In the rows, zero is written as 128.
Each path below is one point turned by a fixed rotation once a step. After each direction that follows a path, write how fast that rotation turns it, in deg/step (0 if it stays still).
Each turn is a multiple of 5 degrees from 10 to 175, or 0.
Each row of a path follows its step; steps can be skipped.
Rotation 1:
step 0: [148 132 116 143 141 136 150 127 133 120 125 125 127 132 128 137 126 127
 127 127 137 136 129 138 117 133 128 143 143 119 130 123 131 132 129 132
 121 134 140 128 126 124 131 115 116 128 133 124 143 137 154 128 129 126
 124 125 134 130 110 121 128 132 133 133 130 119 132 130 120]
step 1: [128 132 111 123 132 127 144 124 144 131 125 124 116 133 125 130 114 128
 132 124 127 133 135 140 128 128 137 136 120 120 140 132 133 131 119 129
 120 128 136 136 132 118 143 135 126 140 131 124 117 136 152 122 127 124
 135 123 121 132 115 136 121 130 123 131 124 124 105 132 119]
step 5: [139 132 140 127 139 124 134 132 135 114 133 138 118 130 118 131 126 130
 119 104 131 128 132 142 124 126 109 134 119 128 129 142 114 131 131 141
 125 122 127 127 127 131 144 131 125 113 126 131 117 133 136 120 109 118
 123 134 131 130 127 116 119 131 133 135 128 132 115 126 127]
step 6: [120 131 127 133 135 121 122 127 126 135 125 132 130 126 123 143 130 131
 115 111 128 145 126 132 124 140 115 133 123 119 114 123 118 128 133 135
 123 132 138 132 133 127 130 127 115 113 128 122 125 130 134 123 108 125
 148 144 126 140 118 129 137 131 119 140 130 118 119 116 117]
step 7: [121 136 131 125 134 122 125 138 141 125 127 130 112 125 120 129 143 128
 137 129 125 142 116 138 120 136 119 124 127 135 130 127 131 136 121 141
 116 124 126 125 134 132 130 120 133 111 136 136 138 132 145 127 112 124
 136 130 142 141 116 133 128 132 119 127 116 117 125 135 111]
step 9: [137 131 113 124 130 128 121 121 116 137 125 132 135 136 117 127 135 130
 130 114 133 139 122 137 131 132 114 131 140 111 133 134 140 137 128 140
 130 128 126 131 124 135 119 128 124 101 134 118 129 125 136 123 122 121
 135 115 126 129 117 124 124 136 116 140 124 118 119 118 123]
step 13: [123 127 122 142 126 111 131 127 122 140 122 139 118 130 115 130 117 128
 132 122 123 129 117 141 119 136 138 143 128 117 132 127 126 131 126 148
 140 129 140 138 126 118 132 134 131 128 153 127 124 144 139 132 128 121
 129 130 122 132 129 127 121 123 131 130 115 119 135 129 120]
step 16: [132 130 131 142 134 122 145 131 124 114 118 125 118 128 128 123 127 128
 140 122 122 137 126 148 134 131 124 140 130 116 123 131 113 134 126 124
 128 127 139 127 125 123 137 128 113 114 134 124 123 143 148 121 130 128
 125 128 137 133 121 109 120 123 131 138 111 122 123 126 125]
step 17: [125 128 124 135 133 131 135 135 134 121 122 121 121 139 127 143 117 130
 106 116 126 150 133 144 125 126 132 138 125 126 133 143 132 138 127 129
 112 137 143 129 128 119 135 123 112 135 136 128 124 132 141 127 117 129
 131 129 134 138 114 125 133 132 123 135 132 132 124 130 117]
[124 132 133 128 131 128 129 128 129 132 127 127 129 132 127 126 127 129
 128 127 127 129 129 123 129 129 129 131 127 129 130 130 129 127 131 130
 124 128 127 130 127 128 134 127 128 129 130 128 129 129 128 128 130 127
 127 129 128 127 128 129 131 131 127 128 131 130 127 129 132] -> 155
[130 132 124 130 129 127 128 126 127 130 127 132 130 127 128 128 126 128
 130 129 128 128 131 129 129 125 131 128 130 128 135 127 127 125 129 127
 128 126 129 128 129 125 128 127 128 129 130 124 130 127 128 133 129 129
 126 129 129 127 128 130 127 129 130 126 125 128 131 125 128] -> 25
[128 129 128 128 126 125 127 126 124 126 129 126 126 128 131 129 125 128
 128 131 132 127 127 128 126 127 123 132 127 128 131 129 125 127 132 127
 130 129 127 125 129 127 128 121 124 128 127 129 126 126 129 128 129 128
 126 127 130 129 128 126 127 127 126 129 128 129 124 127 128] -> 65
[131 127 129 128 130 133 129 127 125 127 128 130 131 128 128 132 124 129
 127 127 129 127 131 124 128 131 126 129 128 128 129 129 128 129 123 126
 127 130 128 131 127 129 126 124 129 128 127 127 130 126 128 129 128 127
 130 130 125 127 127 127 131 129 123 129 127 130 130 127 124] -> 125
[128 129 131 129 128 127 127 131 128 129 127 126 124 127 128 130 130 130
 127 132 127 127 130 129 131 128 130 126 128 128 129 130 126 129 126 123
 128 127 132 129 129 130 133 128 126 129 127 127 130 127 128 128 124 127
 127 130 124 129 127 124 126 128 131 131 131 129 126 127 127] -> 25
[131 130 128 130 129 131 131 130 130 124 127 129 128 126 131 126 131 130
 127 126 129 130 131 126 124 128 129 128 125 129 126 128 126 125 134 128
 126 130 128 131 130 128 129 130 127 131 129 125 126 129 128 128 127 132
 127 130 129 128 126 126 129 129 127 129 129 126 128 127 124] -> 65
[132 129 126 127 127 129 125 127 129 128 128 128 126 133 130 128 129 126
 128 128 125 127 126 125 125 129 130 130 130 130 130 128 131 128 126 129
 130 129 130 129 131 129 127 130 127 131 124 125 126 125 131 124 132 124
 128 126 128 126 127 128 127 129 130 127 130 127 127 127 127] -> 40
Rotation 2:
step 0: [131 137 133 126 144 120 124 128 128 114 139 148 127 117 131 144 142 144
 122 132 134 132 136 142 123 122 129 138 127 133 129 129 116 124 129 128
 125 127 135 138 128 122 136 124 130 124 130 133 135 140 137 128 138 127
 130 132 118 131 118 116 140 133 125 125 126 121 135 133 143]
step 2: [129 125 137 128 138 134 128 125 119 126 135 129 132 124 129 128 142 133
 132 125 128 125 122 121 120 128 112 116 125 133 138 132 132 110 125 118
 122 130 125 122 132 133 124 121 132 126 130 130 126 135 132 129 131 153
 131 142 120 126 129 125 131 120 106 136 108 136 117 126 131]
step 3: [130 125 125 138 136 135 129 117 135 116 140 124 119 129 124 138 135 135
 121 133 146 135 115 140 119 126 131 119 124 132 136 130 132 127 125 125
 131 129 128 125 130 121 147 116 124 113 129 141 124 140 140 134 136 130
 141 145 126 128 128 115 124 125 126 130 130 124 128 134 132]
step 7: [118 124 142 129 124 132 129 119 125 132 141 142 130 125 136 129 128 131
 125 125 131 134 127 126 133 110 113 132 136 116 132 129 116 122 115 133
 126 126 113 132 138 139 138 112 134 132 125 133 130 130 136 145 119 143
 123 130 122 124 138 133 127 142 127 131 128 130 131 133 126]
step 8: [124 130 133 125 128 123 124 128 138 140 142 126 120 111 128 140 127 137
 126 130 128 141 126 127 117 128 132 137 128 114 138 130 124 131 120 124
 133 118 126 130 147 126 122 128 130 108 130 132 127 126 137 131 123 139
 124 130 112 120 129 115 129 126 111 111 125 129 124 135 129]
step 10: [125 130 128 139 125 131 126 117 118 121 129 129 147 130 139 137 117 129
 129 140 131 118 124 121 132 118 115 131 147 129 147 118 128 114 129 121
 132 125 126 137 131 132 132 115 125 127 143 129 128 138 131 138 126 131
 123 136 126 114 135 121 139 137 123 120 120 127 125 134 128]
step 11: [120 135 130 127 129 131 132 118 138 128 136 130 140 123 144 129 131 141
 131 145 134 140 124 132 113 119 135 124 121 130 133 125 135 129 126 126
 136 117 136 134 135 116 123 134 122 133 140 136 129 131 122 140 128 126
 123 134 107 129 123 110 134 136 126 119 129 128 132 137 121]
step 13: [132 123 142 117 125 139 123 127 131 124 127 134 137 127 134 131 126 134
 127 128 133 123 134 111 125 128 125 138 138 132 145 128 111 121 125 121
 124 136 117 132 127 113 126 122 126 118 136 120 132 139 126 119 124 136
 139 138 118 113 124 114 131 131 118 134 120 118 130 142 133]
step 14: [127 122 126 127 127 134 135 120 146 126 137 135 128 135 143 115 136 121
 125 130 148 134 132 126 122 122 131 125 127 129 128 129 123 123 123 132
 125 124 140 135 135 118 130 123 124 126 113 143 128 134 127 125 114 129
 131 138 119 126 122 108 125 128 129 122 107 132 125 139 131]
[129 129 124 130 125 126 127 126 125 126 127 126 132 128 130 127 126 130
 127 130 129 126 128 130 129 124 131 127 124 127 131 128 130 128 129 127
 127 132 126 129 125 127 129 132 127 129 129 127 128 129 126 129 129 129
 126 130 126 128 128 125 128 125 129 130 134 127 127 127 125] -> 55
[125 128 129 128 128 128 125 128 125 126 131 126 129 128 128 126 127 130
 128 127 129 131 130 125 125 127 127 130 129 130 132 131 126 126 127 130
 126 127 131 126 131 128 129 130 126 130 132 126 129 124 131 123 130 126
 126 129 130 128 128 127 127 128 124 129 128 128 125 127 127] -> 130
[128 126 128 134 127 129 128 127 126 127 128 130 132 130 126 124 129 124
 128 130 125 130 126 129 128 128 126 129 130 127 129 130 127 129 129 131
 128 129 129 126 124 126 128 123 124 126 129 130 129 127 127 127 130 130
 131 129 129 125 124 129 127 128 126 129 126 125 129 128 129] -> 100
[129 127 129 128 126 128 129 126 127 127 128 124 128 130 123 129 127 126
 126 124 129 127 127 130 128 128 131 122 129 125 126 129 126 126 128 130
 129 128 132 130 128 126 130 127 129 131 128 130 129 125 128 128 129 127
 127 125 125 129 126 126 129 132 128 128 131 128 126 129 131] -> 130
Rotation 3:
step 0: [117 132 135 129 129 125 135 131 125 125 126 115 129 125 131 140 123 132
 111 117 124 115 140 123 124 141 134 134 119 131 128 108 125 127 122 144
 129 119 130 126 122 123 119 141 141 131 120 145 119 131 129 120 125 136
 117 139 121 127 128 119 112 147 140 123 121 110 122 127 143]
step 2: [125 132 137 127 134 127 135 130 119 142 122 138 117 123 123 120 139 128
 132 128 127 133 135 132 128 152 138 118 122 131 134 123 126 135 132 118
 135 137 109 124 124 113 131 130 127 132 110 131 135 143 121 138 129 147
 132 137 128 125 112 125 129 134 119 121 147 135 125 123 108]
step 5: [136 144 138 129 124 140 131 134 138 123 134 129 127 127 138 132 114 127
 115 130 133 123 140 126 115 129 114 129 124 136 130 109 129 126 134 146
 117 135 128 122 136 131 129 145 143 130 124 143 146 131 126 135 130 136
 116 126 130 122 127 114 111 131 131 116 122 122 121 139 143]
step 6: [133 133 136 137 111 132 130 122 134 129 118 120 120 128 126 128 120 127
 122 123 122 116 130 129 130 125 120 152 125 125 145 111 131 121 115 131
 136 130 142 136 128 111 121 132 136 141 126 129 143 132 133 126 141 135
 130 141 137 109 118 125 133 134 133 122 136 127 122 135 146]
step 8: [120 143 121 115 141 118 149 127 121 130 117 119 135 114 131 134 125 136
 128 115 124 130 130 120 112 140 129 129 120 127 122 120 115 128 131 132
 129 118 131 123 119 117 121 134 127 136 125 118 135 133 123 125 116 127
 135 130 137 127 119 134 123 150 120 135 143 145 140 124 112]
step 9: [130 135 123 125 133 114 130 142 137 115 123 117 140 112 134 120 133 132
 123 122 120 143 135 122 120 143 126 138 112 138 127 122 131 125 146 126
 129 127 128 123 113 142 124 128 129 142 123 119 118 140 118 133 138 142
 127 138 125 132 122 140 136 132 110 124 123 129 127 135 112]
step 10: [128 136 134 132 129 131 125 134 138 130 136 128 136 130 130 128 128 132
 135 130 126 139 137 124 133 137 129 131 117 138 114 114 133 118 143 134
 110 131 124 132 133 140 127 140 139 130 120 142 138 136 105 131 131 137
 122 128 131 126 119 109 131 131 129 114 115 138 110 139 113]
step 12: [120 143 141 144 128 130 130 124 123 129 103 138 120 124 138 119 124 126
 109 135 136 121 122 133 128 137 128 131 134 125 125 106 126 128 123 112
 122 137 121 123 118 123 123 141 132 122 127 123 138 115 139 120 122 136
 126 138 133 124 121 127 133 131 134 131 130 108 116 140 132]
step 14: [135 137 136 129 132 125 130 144 136 125 119 121 132 119 119 129 124 125
 120 114 113 133 122 117 124 147 117 129 127 133 142 121 127 138 124 132
 143 129 136 112 133 131 126 127 140 142 135 134 135 139 130 132 126 147
 134 135 119 126 131 145 132 140 105 135 134 132 120 126 118]
[130 129 127 129 126 127 124 131 130 128 128 128 128 128 131 130 130 125
 126 131 128 129 128 128 133 130 124 127 128 126 129 127 127 132 127 124
 126 128 125 126 126 130 128 129 126 125 128 126 125 125 126 129 130 132
 128 128 128 127 125 128 126 130 129 130 130 130 126 127 129] -> 140
[129 127 126 130 128 128 129 128 126 127 126 124 128 126 131 128 131 129
 128 127 127 130 129 126 128 130 130 127 130 123 127 130 130 126 130 130
 127 128 128 125 132 132 133 130 129 129 128 130 127 130 127 131 130 128
 131 124 130 127 128 130 129 129 129 129 126 129 128 132 130] -> 65
[124 128 129 125 128 128 130 129 128 127 129 127 129 128 129 130 128 129
 126 127 125 125 128 129 130 126 131 131 127 126 128 130 127 128 129 125
 129 129 129 128 132 126 130 124 128 129 124 127 126 130 126 127 126 130
 129 128 128 130 126 129 126 130 121 131 128 129 125 125 127] -> 55
[126 127 127 128 129 129 130 126 125 127 125 133 124 130 127 125 129 125
 128 124 130 128 125 130 129 126 129 128 127 128 130 128 131 127 128 128
 128 126 128 129 126 125 130 129 129 125 127 127 126 128 126 131 128 129
 131 128 133 124 128 127 127 128 129 131 131 126 127 129 128] -> 70
Rotation 4:
step 0: [125 135 138 123 125 127 135 140 129 138 120 131 132 130 120 129 130 124
 136 135 126 140 127 130 138 109 117 117 110 127 130 106 124 121 119 139
 119 129 126 121 118 118 125 134 137 128 124 138 123 130 140 128 133 108
 125 115 130 142 135 130 138 127 130 118 129 140 140 129 120]
step 1: [141 131 130 144 123 134 128 128 132 126 111 134 125 140 134 131 124 132
 127 130 130 148 121 124 138 139 123 126 118 141 127 131 135 119 132 133
 130 132 105 134 139 130 128 134 125 137 125 116 126 116 105 125 124 143
 126 124 128 148 125 128 125 132 117 131 129 122 117 126 131]
step 3: [124 131 124 121 126 132 123 128 135 120 122 124 105 129 137 128 126 133
 132 123 121 137 127 127 136 127 117 125 126 138 129 143 116 138 119 118
 124 122 126 114 112 124 122 143 124 119 113 133 149 150 137 118 129 133
 125 122 135 123 120 131 136 122 132 141 121 128 119 123 121]
step 5: [113 129 138 139 112 136 129 123 133 130 121 125 119 136 121 119 130 136
 108 134 117 137 125 126 128 125 123 133 134 115 136 117 139 134 115 134
 130 130 133 118 127 125 131 130 139 131 120 119 137 118 112 134 123 110
 131 121 136 124 128 107 114 136 133 121 129 120 135 123 126]
step 11: [120 134 119 103 143 125 122 139 132 125 123 119 132 112 135 126 132 124
 130 127 124 112 136 133 136 136 132 136 118 128 132 133 120 124 134 124
 117 126 124 140 128 131 115 140 141 122 125 136 120 132 142 119 123 116
 120 125 116 135 131 136 120 126 118 141 128 134 119 135 117]
step 12: [130 131 127 141 124 121 122 113 124 114 131 144 130 125 141 125 132 124
 139 143 136 123 116 127 131 128 134 120 137 133 133 131 113 123 119 134
 117 135 118 129 124 121 132 124 113 114 113 136 131 133 133 130 140 134
 138 135 130 134 139 124 126 134 115 118 138 117 116 118 121]
step 14: [136 134 129 119 114 132 129 128 118 120 123 134 117 141 128 115 110 127
 124 117 143 137 132 130 132 123 126 125 121 120 104 128 121 130 129 130
 125 131 122 139 133 128 124 135 138 134 117 129 128 129 135 124 126 111
 130 130 137 136 136 109 127 136 123 139 119 142 123 118 142]
step 15: [133 127 118 130 140 145 122 133 116 120 127 132 128 130 131 142 121 124
 111 136 129 123 134 117 115 136 119 132 123 141 118 140 125 134 121 134
 143 148 133 141 135 141 131 127 122 135 130 133 125 132 122 127 129 136
 127 129 123 123 129 140 124 119 115 117 133 131 113 139 115]
step 16: [120 138 135 130 130 124 139 131 139 131 120 124 131 122 137 132 130 124
 120 140 132 120 118 126 125 117 123 130 107 127 127 116 117 140 123 118
 109 122 133 113 121 131 126 113 137 120 117 123 125 153 134 132 116 120
 122 127 129 122 144 129 129 130 131 117 133 131 130 130 127]
[126 132 129 127 132 124 127 129 128 128 126 129 126 130 129 125 126 130
 126 132 129 126 131 129 125 130 126 130 133 127 127 125 129 125 127 128
 128 128 128 130 128 131 130 127 128 127 127 127 126 127 126 127 128 127
 129 129 129 129 124 126 128 127 125 128 126 126 126 129 126] -> 110
[126 129 127 127 131 132 127 129 131 128 128 128 133 129 129 131 129 129
 126 126 128 127 130 127 129 129 128 125 129 129 130 133 126 128 130 126
 130 129 129 127 130 127 130 127 126 127 129 127 125 124 127 125 124 131
 127 125 132 131 127 129 129 127 131 127 126 128 126 128 126] -> 155
[128 127 129 127 131 125 126 129 127 126 130 127 130 130 128 128 128 124
 130 130 126 129 125 128 129 123 125 126 130 129 128 126 128 128 126 127
 129 125 124 128 128 126 128 125 129 125 128 127 130 126 126 131 130 126
 124 129 133 128 130 131 130 130 130 126 127 126 128 127 127] -> 85
[129 129 129 128 129 128 129 129 127 129 126 130 131 127 129 127 131 129
 127 127 125 125 125 126 131 128 127 123 127 129 133 126 129 126 128 131
 124 131 129 130 131 125 123 127 127 128 127 127 128 127 127 127 127 128
 127 131 127 127 126 129 127 129 124 128 125 125 130 124 129] -> 65
[126 128 128 128 127 132 128 124 128 130 127 127 128 128 127 123 125 129
 131 131 129 127 127 124 130 130 129 125 125 126 125 127 126 127 129 130
 133 128 127 126 130 128 126 130 129 124 128 130 128 126 127 129 128 126
 128 131 125 128 126 132 128 126 128 127 126 130 126 131 125] -> 100
[126 127 129 130 126 127 129 129 125 128 131 130 130 130 130 129 129 128
 129 128 127 130 124 129 125 128 129 126 128 126 128 126 123 130 128 130
 129 127 127 126 129 128 130 129 130 128 128 129 127 128 133 123 127 125
 130 126 130 127 126 126 126 131 126 128 124 126 129 130 128] -> 155
Rotation 5:
step 2: [123 134 144 128 122 142 134 126 129 141 125 107 135 130 108 126 135 127
 112 121 128 124 144 134 116 120 138 134 147 132 135 132 123 133 129 116
 133 123 123 130 123 130 133 129 133 122 127 139 118 135 121 119 145 129
 133 137 127 135 137 124 125 128 124 131 140 131 138 124 132]
step 3: [128 121 121 133 144 128 125 126 130 127 133 122 143 117 129 140 143 126
 120 138 122 126 130 123 129 124 126 114 148 134 137 126 113 126 132 131
 117 126 131 122 128 131 120 144 129 137 117 144 134 132 118 125 135 126
 109 126 125 128 125 132 122 147 127 129 127 133 129 139 112]
step 4: [131 109 136 134 145 132 132 133 132 117 117 120 119 123 138 133 125 121
 126 121 127 121 117 116 120 131 136 132 150 120 120 138 137 123 130 121
 138 135 120 127 128 121 134 137 135 122 124 125 127 138 127 118 142 142
 123 120 120 120 124 131 142 131 140 122 129 125 123 114 124]
step 5: [133 126 136 123 140 132 127 126 118 128 142 129 131 129 132 133 132 135
 126 122 124 126 144 110 125 140 125 131 131 132 139 131 139 132 136 129
 140 127 134 126 126 124 123 108 121 117 128 140 114 133 123 127 134 111
 118 124 122 123 139 117 147 150 128 134 136 133 121 129 136]
step 9: [127 118 120 135 132 132 124 121 126 120 129 127 132 140 129 127 156 140
 128 120 111 134 119 115 135 144 120 126 136 135 123 124 135 120 137 125
 121 119 128 129 120 145 134 135 137 137 136 136 126 128 129 124 129 128
 126 124 118 129 115 123 112 127 131 133 122 121 117 144 130]
step 11: [120 131 123 126 133 134 129 117 129 131 114 125 128 128 127 128 129 132
 120 118 106 139 123 135 133 118 128 128 132 125 155 130 136 127 135 125
 135 130 147 119 118 123 119 107 125 127 132 136 121 126 124 137 145 118
 120 139 127 130 131 116 124 130 126 126 114 138 129 131 126]
step 13: [139 140 123 116 116 134 134 131 127 135 122 122 131 133 130 121 126 133
 135 118 117 122 118 114 136 130 122 132 147 123 130 123 126 125 131 129
 121 125 127 123 128 118 138 115 141 118 124 128 146 125 122 128 140 134
 110 118 137 133 132 125 137 124 122 130 145 129 112 121 120]
step 16: [126 134 122 129 143 133 137 133 118 123 127 134 128 126 120 128 117 140
 133 131 125 126 137 131 118 129 140 124 145 129 127 124 125 126 123 154
 133 122 133 131 117 119 116 124 141 119 131 117 136 133 115 132 129 140
 133 132 141 125 125 129 123 147 139 120 128 128 108 121 124]
step 17: [136 128 137 132 130 137 130 130 121 123 120 130 128 147 136 140 125 130
 115 135 117 124 129 125 123 137 139 127 132 130 135 121 143 120 145 122
 140 130 125 120 111 126 126 113 118 137 135 110 126 117 116 132 133 135
 126 137 132 132 118 135 138 130 122 138 118 130 133 135 114]
[127 124 129 126 126 127 125 132 128 126 129 128 127 134 130 131 126 127
 131 126 128 124 124 126 130 130 132 129 128 129 128 127 129 127 129 128
 128 130 128 129 128 126 128 130 131 129 128 128 127 128 128 131 127 128
 129 127 128 130 131 129 127 133 127 130 128 128 125 127 125] -> 85
[128 128 130 127 127 129 130 125 127 129 128 126 124 126 130 127 128 127
 126 127 130 126 129 130 126 127 129 129 126 126 128 126 124 127 129 129
 133 128 126 126 128 125 130 125 132 126 125 128 128 125 126 129 130 126
 129 129 128 130 126 127 127 132 127 127 131 126 123 129 132] -> 125
[128 129 127 126 129 127 130 129 130 126 128 126 128 126 129 128 129 124
 128 125 130 126 128 128 127 128 131 130 128 127 129 132 129 126 127 129
 123 128 131 129 130 125 132 128 128 126 126 131 131 128 127 128 132 124
 123 127 126 129 130 127 131 127 130 127 128 130 130 130 127] -> 40
